(in the rows, 128 means zero)
A single turn carries every row of the set below to another of its rows. Some are shown first; where does it send the rows asked next?
Q198: [103 122  90 157 151 115 132 127 142 138 159 117 138]
Q512: [109 117 154 158 124  85 112 129 139 116 126 142 133]
Q421: [100 110 134 141 117 130  86 126 130 145 142 127 156]
Q727: [145 147 131 106 110  92 131 154 110 133 141 122 132]
Q48: [148 125 106 127 128 129 158 127 124 156 158 116 100]
Q187: [149 117 124 116 150 135 168 140 107 124 123 120 142]
Q317: [128 140 137 110 132 156 136 102 152 136 120 120 155]
Q80: [146 137 123 125 106  99 131 163 115 145 149 121 109]
Q886: [100 135 149 127  89 113 142 144 143 140 116 108 122]
Q70: [117  95 141 172 150 131 141 112 128 127 125 137 141]
Q183: [125 147 144 115 126 146 131 107 160 142 112 114 152]
Q494: [144 122 137  97  97 155 135 130 126 146 125 115 131]
Q784: [121  94 133 159 140 141 132 105 128 135 136 131 166]
Q989: [144 133 143 125 155 130 167 129 101 130 124 116 145]
Q132: [106 122 118 142 136 117 122 166 156 121 141 114  96]
Q975: [102 117 121 123 138 121 134 156 154 111 143 122  94]
Q440: [117 127 157 163 112  89 114 136 143 120 130 139 136]
Q546: [104 117 145 138 122 136  93 117 115 155 134 126 155]
Q471: [116 119 129 134 138 116 142 164 157 118 148 117  90]
Q756: [118 112 149 156 117  83 114 142 136 117 144 141 126]
Q19: [140 118 153 106  99 146 116 127 119 155 134 126 116]
Q73: [104 119 111 165 146 117 122 140 165 132 159 122 129]
Q662: [138 122 101 128 133 112 152 125 121 150 163 126  97]
Q912: [101 117 128 143 129 131  88 123 121 159 130 128 151]
Q404: [ 98 121 125 130 132 111 127 160 156 124 141 118  90]
Q182: [106 128 166 134  90 109 127 149 139 134 124 117 145]
Q545: [150 119  98 128 121 109 146 128 125 146 158 122  98]
Q922: [138 121 112 120 125 121 152 116 118 148 170 121  99]
Q390: [149 130 127 126 143 138 164 128 103 137 117 119 152]
Q994: [116 119 143 148 117  79 115 134 134 114 125 150 128]
Q648: [133 132 140 107 117 153 142 106 156 139 126 121 158]
Q348: [147 135 130 113 148 129 170 135 103 127 123 121 138]
Q295: [103 113 144 147 126 142 101 126 118 154 141 125 164]
Q432: [142 121 120 126 172 143 129 127 154 110 140 133 136]
Q407: [156 118 108 138 164 135 152 134 142 110 133 130 130]
Q14: [125 137 138 117 118 148 128 113 154 132 111 121 167]

Q545 -> Q187
Q662 -> Q348
Q14 -> Q421
And these:
Q73 -> Q80
Q975 -> Q922
Q886 -> Q198

A single turn carries every row of the set below to another of its rows. Some are shown first; where does it send the rows asked next?
Q424: [155 131 118 136 116 102 121 151 139 131 133 141 140 102 122 146 140  89]
Q833: [151 153 122 130 113 132 148 138 143 146 136 153 155 107 148 153 125  81]
Q841: [154 148 158 141 105 147 102 165  83  90 131 123 131  98 104 118 112 127]
Q447: [151 152 167 116  87 157  89 149 144 144 122 165 119  93 138  97 114 126]
Q196: [129 170 127 150 124 163 151 140  97 113 143 173 146 103 145 157 104 111]
Q204: [159 123 166 138 100 125 129 153 158 104 117 190 162 122 145 113 105 122]
Q579: [132 161 151 150 107 179 131 175  85 111 128 177 135 104 130 141  92 132]
Q547: [137 164 130 148 111 170 155 154 113 140 131 180 147 103 151 154 102 100]
Q929: [152 137 157 113 108 113  92 165 115  93 132 122 140 111 104 127 130 123]
Q280: [150 143 112 122 119  94 132 144 135 121 131 136 145  97 128 143 131 107]
Q773: [169 132 182 143 112 141 126 151 141 100 141 191 166 130 161 140 123 121]
Q28: [139 148 166 133 106 150  99 180  85  87 129 148 132 107 106 128 106 143]
Q880: [164 167 183 132 101 165  92 161 122 148 155 156 122 102 149 128 138 131]
Q650: [157 140 128 115 109 106 109 159 116 102 134 120 125  93 106 129 126 127]
Q405: [135 146 105 149 120 136 140 147 132 140 135 169 156 110 144 158 130  92]
Q988: [136 167 142 142 115 175 128 155  78  94 145 157 125 100 123 144  99 131]
Q287: [165 131 178 151 106 146 135 156 144  94 156 180 171 129 152 138 115 115]
Q335: [174 150 189 144 106 164 116 160 123 117 171 167 146 121 161 145 135 122]
Q631: [137 158 112 139 127 123 153 135 126 126 136 162 155 102 147 158 119  99]
Q664: [165 132 144 132 109 108 103 160 115 105 131 117 127  96 102 126 131 106]
Q935: [147 128 159 146 100 129 129 153 165 102 127 183 171 119 132 111  97 116]
Q441: [158 139 135 112 111 103 116 144 144 122 136 124 151 111 125 139 140  92]
Q439: [124 161 120 157 117 176 140 152 100 124 136 173 160 111 146 150 112 114]
Q551: [146 164 165 127  95 149  86 157 144 156 127 159 122  91 129 102 119 131]
Q411: [150 152 142 125 107 146 107 165  87  89 140 131 115  95 103 129 111 140]
Q829: [134 163 145 154 108 182 121 161  75  99 134 150 148 106 126 130 103 132]
Q558: [149 133 157 125  86 133 110 153 160 126 108 177 139 104 134  91 100 124]
Q166: [171 151 191 133 111 165 105 147 126 117 155 178 146 120 166 146 136 122]
Q570: [137 145 154 134  95 130 105 153 165 133 112 172 147  99 119  93  99 124]
Q375: [162 162 183 119  98 173  86 147 127 139 146 165 123 101 155 124 131 125]

Q664 -> Q424
Q935 -> Q287
Q204 -> Q773
And these:
Q196 -> Q988
Q833 -> Q547

A single turn carries every row of the set below to another of its rows. Some are shown first; where does it send the rows asked next?
Q504: [ 93 110 138  90 166 133 113 119  69 178 133 104]
Q209: [ 99 134 154 108 137 110 154  89 120 170 139 152]
Q68: [107 126 121 160 129 123 144 130  83 162 130 113]
Q999: [ 94 130 128 107 131 128 148 109 105 163 135 181]
Q475: [112 138 111 151 128 117 150 132  69 171 126 117]
Q672: [115 115 164 106 101 146 138 118  99 181 136 105]
Q567: [109 142 145  79 165 113 134 107 126 182 134 143]
Q821: [144 113 101 118 128 136 150 131 112 159 148 105]
Q550: [104 118 121 149 127 130 140 143  73 153 128 115]
Q142: [ 91 127 130 106 131 131 145 110 106 160 137 182]
Q34: [108 112 110 115 156 139 124 147  88 143 126  98]
Q599: [ 99 128 130  88 166 121 121 109  65 195 131 107]
Q507: [ 94 131 127 102 131 130 147 111 101 163 135 182]
Q795: [117 120 155  90  99 147 141 128  79 182 131 109]
Q376: [109 143 140  63 164 117 132 122 109 178 131 147]
Q2: [112 117 115 140 160 127 130 125 115 156 130  94]
Q6: [103 127 154  81 164 124 124 115 132 168 139 142]
Q978: [106 151 138  80 133 107 160 104  89 176 131 159]
Q575: [119 139  92 102 157 124 139 143  72 164 122 103]
Q425: [147 121  96 115 129 131 153 128 108 164 147 106]
Q192: [ 91 107 146 107 169 130 113 103  88 182 137 101]
Q88: [122 135 149  92 101 136 149 118  80 196 128 110]
Q106: [119 129 156 109 102 136 148 106  99 196 134 105]
Q463: [145 118  97 107 128 134 151 137 100 161 147 108]
Q786: [120 144  98 128 161 113 143 118  99 178 125  97]
Q757: [109 130 112 140 125 124 143 145  62 159 126 118]
Q541: [ 97 126 136 107 170 120 122  95  84 197 132 101]
Q377: [ 92 128 129 103 131 132 145 115 104 159 134 183]
Q871: [ 89 111 164  98 134 129 140 113 114 144 141 153]
Q587: [103 127 150  64 164 127 124 128 113 164 134 146]
Q464: [144 112 100 111 128 137 149 137 105 155 149 106]
Q102: [ 97 127 148  70 130 127 144 128  80 150 132 160]

Q567 -> Q376
Q464 -> Q821
Q786 -> Q575
And these:
Q550 -> Q68
Q209 -> Q978
Q672 -> Q106
Q999 -> Q507
Q192 -> Q541

A single turn carries every row of the set below to another of its rows. Some are shown first; where does it send the rows asked next?
Q461: [108 179 111 104 155 119 157 135 131 138 139 133 110 142 104 126 177 136
  93 106  88 120 132 142 128 132 172 131 152 105 127 150 106 132]
Q383: [133 116 109 121 129  74 127 152 143 132 143 148 112 138 122  93 130 144
 136 147 120 169 132 123 104 121 138 138  99 123 121 144 134 134]
Q636: [124 114  85 129 148  97 119 157 115 135 140 122 102 127 140 108 137 131
 150 149  99 153 117 136  81 149 110 128 136 127 126 142 140 134]
Q255: [140 130 162  94 127 104 169 153 140 137 132 109  93 149 109 137 129 135
 104 147 135 115 128 128 125 148 167 105 148 128 117 136  95 138]
Q817: [119 141  86 116 111  87 134 151 142 134 139 112 119 143 162  94 122 151
 138 161 106 142 145 165 117 155 120 101 155 118 119 122 136 124]
Q837: [129 135  98 172 143 107 119 127 130 166 133 116 134 119 135 116 122 113
 148 165  72 143 124 139 116 133 122 149 121 100 131 137 140 125]
Q329: [100 109  97 108 108  93 156 138 131 141 133 140 110 130 127 102 124 159
 138 139  87 144 161 148 137 139 150  98 163 109 135 146 147 127]
Q818: [111 176 107 146 149 110 144 129 158 139 145 134 107 160 114  94 161 158
  94 117 109 117 119 105 130 139 171 114 119 111 125 130  80 130]
Q37: [122 151 114 144 136 112 126 146 170 137 116 127 131 126 110 127 143 129
  97 159 124 101 159 115 168 136 200 114 154 126 115 132 131 141]
Q540: [124  89 113 148 146 120 155 149 148 116 132  96 110 114 130 143 132 115
 114 118 134 112 133 140 155 127 149 117 164 155 121 127 112 132]
Q947: [120 144 129 167 171 123 184 130 124 153 126 120 110 102  98 155 161 140
 108 147 118 124 113 128 123 133 178 106 132 108 133 126 125 146]
Q397: [119 133 119 150 126 137 150 136 127 135 160 105 134 125 195 117 121 121
 133 172 114 105 132 125 104 144 146 100 134 129 134 142 107 122]
Q524: [140 127 106 183 151 112 157 134 144 110 154  94 143 130 131 136 124 143
  85 154 128 137 138 136 147 116 156 117 149 133 101 107 143 151]
Q466: [113 150  87 159 129 132 153 121 140 146 149  90  67 123 144 106 156 130
 106 120  84 139 129 100 138 122 184 113 125 114 117 121 109 137]
Q230: [135 150  85 152 122  92 147 139 157 144 125 109 126 120 140 105 100 116
 162 156  94 132 145 156 124 146 145 121 155  94 161 116 115 131]
Q219: [123 150 109 145 148 107 132 163 115 136 145  99 148 118 160 113 107  93
 115 172 133 125 158 110  94 120 147 108 147 105 142 136 130 130]
Q65: [113 129 114 132 137 109 143 125 148 138 128 107 129 140 128 128 148 100
 135 136  88 157 114 129 126 135 126 136  98  83 158 130 147 114]
Q237: [119 148  70 166 110 117 167 133 163 122 130 136 146 140 109 120 115 132
 136 151  90 146 136 143 123 170 153 109 129  93 144 138 125 131]
Q302: [104 142 145 137 140  85 169 143 135 152 139 136 100 142 121  96 154 123
  83 117  85 102 128  90 130 138 160 115 137  98 136 113 108 125]
Q814: [132 171  85 126 144 136 150 131 166 141 152 118  85 128 106 102 133 102
  99 122 100 143 153 157 128 121 177 120 135 131  90 142 104 132]
Q856: [148 112 114 133 153 110 157 146 116 124 129  73 143 108 121 154 126 137
 116 115 117 144 113 113 139 116 150 114 159 103 120 109 116 163]
Q952: [132 157 103 100 113 102 166 163 127 153 128 114 107 102 124 117 139  88
  90 103 100 134 149 123 127 142 145 119 136 104  79 142 112 134]
Q548: [122 123  93 117 155 147 121 133 136 147 148 116 150 108 155 101 126 126
 145 156  94 120 123 143  94 135 166  91 143 145 125 130 100 141]
Q931: [139 153 110 151 137 106 171 156 134 137 151 126  96 126 137 100 131 111
  95 129  86 142 124  75 113 133 150  90 126  86  79 113 126 145]
Q708: [153 111 123 136 148 122 134 148 152 132 133 111 157 133 117 133 113 136
 112 135 122 131 115 132 153 123 132 109 142 135  66 128 103 140]
Q487: [133 140 129 116 158 114 124 120 143 137 139 107 144 125 114 123 154 146
  80 128 123 124 119  90 121 168 147 105 115 122 103 129 140 167]
Q333: [119 141  99 120 144 114 130 156  99 173 131  99 161 101 133 115 121 122
 120 172 112 142 138 152  93 109 162 111 139 122 119 130 108 130]
Q691: [127 167 118 133 132  84 163 160 131 137 143 161 132 131  99 110 154 120
  71 126  89 112 144 115 114 149 171 144 138 113 105 138 115 145]

Q230 -> Q817
Q397 -> Q548
Q540 -> Q708
And these:
Q947 -> Q37
Q329 -> Q383
Q814 -> Q952
Q302 -> Q818

A single turn carries every row of the set below to another of its rows. Some are shown first; where does it send the rows asked next?
Q301: [118 142  94 127  91 126 125 123 120 189 156 179 102 104 119  83 142  75
 141 155 127 115  98 143 125]
Q702: [139 165  95 125  93 146 145  96 130 144 162 157 119 125  92 135 111  83
 113 168 153 112 112 136 149]
Q23: [128 134 140 162  94 107 160 129 163 177 140 139  78 131  61 106 118  65
 119 116 119  97 116 108 133]
Q450: [156 125  79 148 103 121 142 153 167 182 145 156  90 104  51 110 117  73
 117 160 122 131  98 110 126]
Q296: [163 144  63 153 106 107 128 127 157 189 138 166 115  97  44 114 113  79
 149 161 125 124 100 115 121]
Q597: [112 130 123 120  91 120 138 133  90 175 144 134  93 166  74 100  99  79
 157 146 150 120 110 126 111]
Q367: [ 99 159 144 139 103 134 148  99 157 177 128 143  99 137  97 130 118  88
 158 135 100 132 142 119 144]
Q964: [165 133 121 155 112 119 144  78 166 149 137 156  99 104  76 103  72  86
 146 160 148 142 121  98 143]
Q559: [140 159 102 120  90  91 122  87 138 180 157 144 111 121  82 104 163  68
 137 135 156 121 111 112 136]
Q515: [144 139  97 180 108 112 138 100 123 176 115 153  84 111  53 102 116  55
 124 108 128 117 124 104 122]
Q716: [126 160 101 131  97 136 131 125 144 183 178 164  86 107  98 108 161  78
 119 134 153 103 106 137 140]
Q903: [146 130 129 148 110 151 147 107 178 149 170 156  94 108  84  97  68  93
 141 149 126 128 110 109 149]
Q881: [ 93 140 168 149 114 118 154 124 156 164 144 150  91 127 103 112 113  89
 163 131 113 147 117 119 136]
Q388: [168 133  81 141 101 111 128 147 169 208 128 149 126 131  63 116 115  87
 158 160 119 129 107 115 120]
Q339: [173 141  77 161 106 102 139 138 163 186 170 160 103 121  57 111 111  80
 155 142 138 132  81 135 109]
Q656: [156 151  98 124 101 122 121  89 118 151 150 143 154 148  96 121 108  84
 146 150 162 142 109 120 137]
Q581: [137 143 121 124 109 161 127 145 146 160 146 144 130 127 101 137 119 100
 114 155 170 128 123 114 158]
Q27: [169 133  75 151  96 123 149 152 168 200 146 157  94 133  79 112 109  79
 141 163 118 128  93 140 109]
Q274: [147 137 119 138 110 124 120 152 146 201 140 146  98 128 119 108 162  85
 134 131 174 137 115 124 130]
Q801: [111 129 120 142 105 118 137 142  83 168 145 148  79 137  73 100  98  81
 153 149 173 126 101 132 109]
Q528: [105 140 133 139 112 118 128 148  97 175 147 148  91 123  56 113 106  93
 161 144 184 110 113 122 122]
Q314: [178 142 120 162 109 125 152  79 170 161 148 152 100 133  95 112  68  92
 160 154 152 139 116 124 131]
Q344: [140 150 118 136  99  76 127 113 134 191 147 166 113 116 112  98 152  80
 164 155 170 122  97 136 122]
Q561: [153 141 119 149 105 157 147 101 175 171 149 162 105 119  99 107  64 101
 154 167 122 118 122 126 144]
Q878: [136 142 135 181 119 123 131 145 155 193 155 149 104 130  68 103 113  87
 164  84 135 104 110 123 124]
Q940: [124 156 122 164 106 128 158  77 127 166 126 154  76 140 108 123 110  69
 149 132 116 160 129 135 120]
Q846: [150 147 128 144 121 111 124 121 133 147 151 154 141 116  92 127 116  97
 144 156 198 141 104 118 144]
Q180: [126 136 107 161 109 126 116 120 131 198 116 157 127 118  64  92 105  79
 164 110 100 101 124 108 127]
Q140: [140 130  94 115  97 127 109 125 125 194 130 143 113 130 113  89 156  68
 129 133 137 146 119 108 130]
Q657: [130 131 128 162  89 103 158 127 146 199 108 155  97 140  93  99 101  72
 150 145 102  93 119 133 118]
Q526: [165 129 114 156 124 157 122 105 163 173 124 153 115 112  90 106  71 101
 153 149 139 146 134  98 145]
Q676: [137 123 116 117 101 151 126 140 124 154 151 147 142 147 122 105 102  88
 134 155 142 147 101 126 137]
Q765: [114 152 131 166 128 134 128 100 128 168 148 160 105 127  99 111 109  87
 183 102 120 162 117 130 122]
Q54: [171 128 123 160 124 157 130 112 170 163 156 144 107 131  94 100  72  99
 155 127 147 155 117 107 137]
Q325: [132 139 117 140 103 126 148 122 122 136 167 173 118 114 111 110 101  85
 128 177 164 127  85 145 135]
Q787: [164 124  98 146 108 104 133 160 178 186 156 141 113 125  51 107 119  83
 145 140 133 139  91 103 124]
Q516: [114 152 139 174 120 119 160  98 135 157 125 161  65 107  94 127 118  75
 138 137 142 157 128 122 131]
Q614: [120 158 102 131  96 141 133 118  93 182 137 137  80 147  55 130 110  82
 138 146 169 104 133 127 123]
Q169: [116 152 103 120  93 133 124 113  90 181 148 133 102 161  58 114 105  83
 162 136 151 108 121 126 117]
Q330: [110 165 128 168 133 141 122  97 137 173 132 160 101 106  80 131 119  93
 168 110 132 148 139 116 141]
Q66: [158 141 112 199 111 108 151 120 128 193 122 162  82 132  90 106 104  70
 154 112 145 116 110 147 102]
Q227: [108 147 133 128 101 127 138 143 109 181 132 134  84 138  56 130 114  91
 140 153 178  99 130 116 132]

Q528 -> Q801
Q964 -> Q903
And these:
Q301 -> Q140
Q515 -> Q23
Q367 -> Q330
Q339 -> Q27
Q846 -> Q325

